Each row is where one point has got to under a steady rotation. How many ticks took it there?
The counts run from 0 to 265.
[100 136  93 127  98 190 127 124 154 106 119 119 166 113 138 137 141 136
 158 165 102 137 153 108 147 132 108 174 163  75 164 167  91 100 136 154
 157 104 130 131 125 110 119 179 136 104 142] => 28
[152 162  91 102 128 161 106 110 143  93 126 132 146 129  67 149 146 132
 127 156 162 129 149 121 113 114 143 139 147 130 121 160  88  85 129 132
 224  93 106 154 134 134 125 133 156 147 129] => 264
[140 100 119 125 131 176 112 101 128 115 163 147 149 133 133 131 161 144
 162 147 199 111 104 100 101 130 119 139 154  71 173 135 165 124 151 121
 136 121 127 109 111 127 168 115 197 115 111] => 200
[ 99 124  99 114 138 177 119 142 153 113 109 108 140 141  99 169 135 116
 165 145 133 116 148 135 119 116  91 156 167  86 137 169  78 109 142 159
 178  88 110 114 133 172  90 159 148 125 151] => 250
[100 118  93 114 120 184 115 124 158 107 115 104 121 151  92 159 148 129
 183 127 131 118 106 145 157 104 112 131 177  91 122 132 104 115 142 147
 176  99  82 118 142 184 119 135 149 101 151] => 35
[133 131 119 117 131 168 123 100 169 119 160 156 174 117 129  96 147 167
 162 143 164 128 115 117 123 139 145 121 147  99 153 168 144 120 119 149
 111 110 130 132 120  77 214 123 164  89 130] => 198
[121 137 115  75 123 166 118 103 125  88 127 127 138 146  83 169 160 152
 170 117 179 136 112  86  92 138 102 126 159  61 165 121 141  94 148 118
 157 147 162 114 119 124 131 120 170 103 140] => 4
[ 89 136 101  84 106 181  96 111 156 135 127  99 109 129 135 179 161 120
 197 124 145 115 115 126 135 119 112 129 155  67 133 139 112 121 167 164
 121 125 137 106 109 162 116 130 148 103 139] => 231
[129 137  85 116 107 144 100  99 154 123 137  98 105 134  67 143 146 126
 158 151 149 118 121 155 149 110 167 113 132 119  91 136  97  94 120 139
 197  84  84 136 145 174 162 123 156 128 143] => 51
[123 126 118 117 124 154 116  90 173 122 169 122 155 118 128  96 138 138
 181 145 161 133  87 121 133 142 154 125 132  95 147 149 124 128 113 152
  96 107 115 121 129 109 237 126 152  82 139] => 197
[ 96 166 125 124 155 173  81 109 191 111  96 102  99 122 101 136 146 120
 178 138 117 123  98 135  95 110 116 164 103  85 109 146 141 140 139 155
 132 106 137 102 186 122 123 112 144 116 172] => 126
[111 103 116  75  93 147 112 110 154 142 137  99 118 152 117 170 152 131
 212 129 169 120 111 120 121 162 121 116 135  59 117 123 126 119 152 158
 140 159 138  95 126 165 130 155 149 124 154] => 221
[ 92 117  99 118 137 167 115 126 142 118 103  72 117 129  91 147 126 122
 185 143 127 125 141 128 120 127  95 151 142  75 131 160 104 112 140 147
 165  85 112 111 162 177 104 156 140 113 156] => 251
[127 154 102 130  92 161  65  79 186 110 114 136 149 137 121 160 190 129
 152 151 131 124  93 122  97 103 141 128 136 127  96 156 137 151 151 154
 142 143 146 143 149  86 140 129 140 135 161] => 122
[127 116 151  72 153 152 146 139 159 117 168 129 141 152 105 147 123 116
 190 155 187 132 115 140 104 175 131 135 146  55 146 133 118 127 130 145
 134 125 128  86 126 151 174 131 169 106 151] => 205
[144 127 111 127 109 142  93  92 113 103 152 114 144 127 131 143 146 100
 138 193 154 122 136 114 117 125 162 185 139 102 145 143  93  91 132 140
 175  95  87 125 110 168 152 157 170 153 101] => 59
[117 130 105 116  95 151  90  99 202  99 100 121 161 147 114 147 162 124
 160 155 117 118  99 129 114 117 161 140 116 137  82 143 116 148 124 155
 144 168 136 138 169 106 129 166 123 143 182] => 132
[142 118 119 114 101 151 157 115 179  93 153 155 178 143 115 110 119 142
 162 157 150 123 129 131 133 154 161 121 150 148 142 144  86 137 120 153
 146 106  96 117 162 127 214 144 114 119 157] => 178
[148 140 140  68 136 156 140 145 174 128 169 151 147 144 124 143 128 131
 186 152 191 122 132 137 115 164 144 127 144  77 149 141  98 123 134 162
 158 132 138 100 108 123 162 125 169 145 145] => 204
[141 122 130 138 154 164 131  93 135 127 146 141 181 108 128 117 147 139
 134 157 139 132 177 109  85 156 183 155 161 121 134 151 134  92 111 152
 142 114  88 143 130 137 177 187 142 104 144] => 73
[ 99 132 134 133 138 171  84 108 159  72  95 107 150 140 132 140 145 105
 162 171 105 126 104 119  94 101 129 206 120  82 151 144 125 136 137 147
 119 128 129  97 172 132 111 151 137 112 146] => 135
[114 144  83 112  94 150 120  92 151 116 110  96 141 113  72 119 127 133
 148 152 118 142 149 114 125 149 115 138 122  94 118 177 101  84 116 132
 191  78 132 158 159 120 124 169 130 122 165] => 253
[141 110 122 110  81 132 133 100 152  91 137 123 122 162 111 128 117 127
 184 152 166 126 105 113 130 156 147 130 122 130 138 106  92 130 125 130
 150 104  98  97 173 185 197 107 139 142 140] => 176
[155 109 114 111  70 137 130  97 164 129 169 134 164 137 152 112 125 145
 176 165 178 120 129 100 122 177 145 117 108 103 141 158 101 138 132 139
 155 134 128 125 144 108 197 147 151 166 135] => 193
[110 147 134 131 157 172  86 131 185  98 108 122 117 142 125 164 153  98
 165 151 131 113  99 136  83 109 110 172 129  85 128 147 135 158 154 165
 129 120 133  87 160 132  98 122 158 120 157] => 125
[ 90 113 110  98  94 145 106  78 109 120 114 105 145 125 101 139 171 129
 173 135 135 154 100  98 115 147 111 135 149  44 148 125 145  94 140 126
 109 115 143 115 128 127 151 163 143  71 141] => 226
[116 113  88  96  79 159 125 116 157 120 130 131 178 136 119 180 158 132
 160 154 139 131 143 126 124 146 109 133 180  95 125 166  79 115 150 158
 165 144 133 130 117 132 102 194 123 124 161] => 239
[129 164  72  98  90 169 124 120 145  89 130 153 148 136  95 172 170 139
 136 150 147 126 129 135 143 107 131 128 172 115 141 142  90  94 145 142
 198 105 117 136 114 124 114 134 148 121 128] => 33
[104 135 109  82 128 164 140 114 121 110 102 126 128 121  67 156 160 136
 157 133 152 139 137 107  99 154  88 137 167  54 156 131 124  88 149 124
 172  92 141 109 134 142 108 148 137 107 150] => 235
[126 136  81 113  95 144 122 106 124  96 115 120 171 127  74 138 143 128
 128 176 132 144 150 104 103 143 121 152 144 101 133 171  87  82 128 122
 198  84 120 144 145 126 119 179 129 138 147] => 254
[139 157 110 114  79 179 117 107 171  73 139 173 160 143 126 127 148 146
 145 146 141 119 125 125 141 117 171 146 151 165 159 139  88 132 131 160
 145 100 105 124 143 131 197 111 116 126 126] => 168
[114 117 117 118  95 159  91 107 151  46 108 137 166 158 120 158 164 114
 154 157 124 125  94 113 119  95 159 175 149 140 136 113 111 128 142 146
 131 145  96  96 156 164 131 148 123 114 137] => 150
[116 130  86 105 110 182 118 137 144  94 129 131 143 142  90 178 158 131
 154 143 138 121 117 146 143  99 112 136 192 105 131 126  97 109 149 148
 184 100  93 121 121 164 105 134 160 109 135] => 34
[129 158 151 114 163 152 150 121 153 118 139 149 137 126  98 168 155  96
 165 151 135 151 151 114  48 198 118 143 156  87 142 131 122 141 131 167
 138 100 112 104 165 136 146 146 136 120 174] => 99
[105 179 119 114 143 165  97 105 199 110  88 124 116 123  84 119 139 139
 167 142 123 122 118 124  94 126 129 149  89  94 109 161 140 124 128 144
 151 107 153 122 180  93 132 125 135 135 174] => 127
[143 126 112  97  98 157 101  96 174 153 163 115 116 135 133 120 144 163
 206 136 192 102 110 118 126 141 147 100 115  88 125 148 144 128 140 144
 148 132 141 117 116 127 189 101 180 144 127] => 202
[122 149 110 105  76 141  99  79 164  81  86 120 141 137  96 105 135 150
 159 163 102 139 114  94 124 136 174 160  81 129 119 133 122 101 124 122
 166 130 139 118 188 123 147 152 106 148 153] => 147
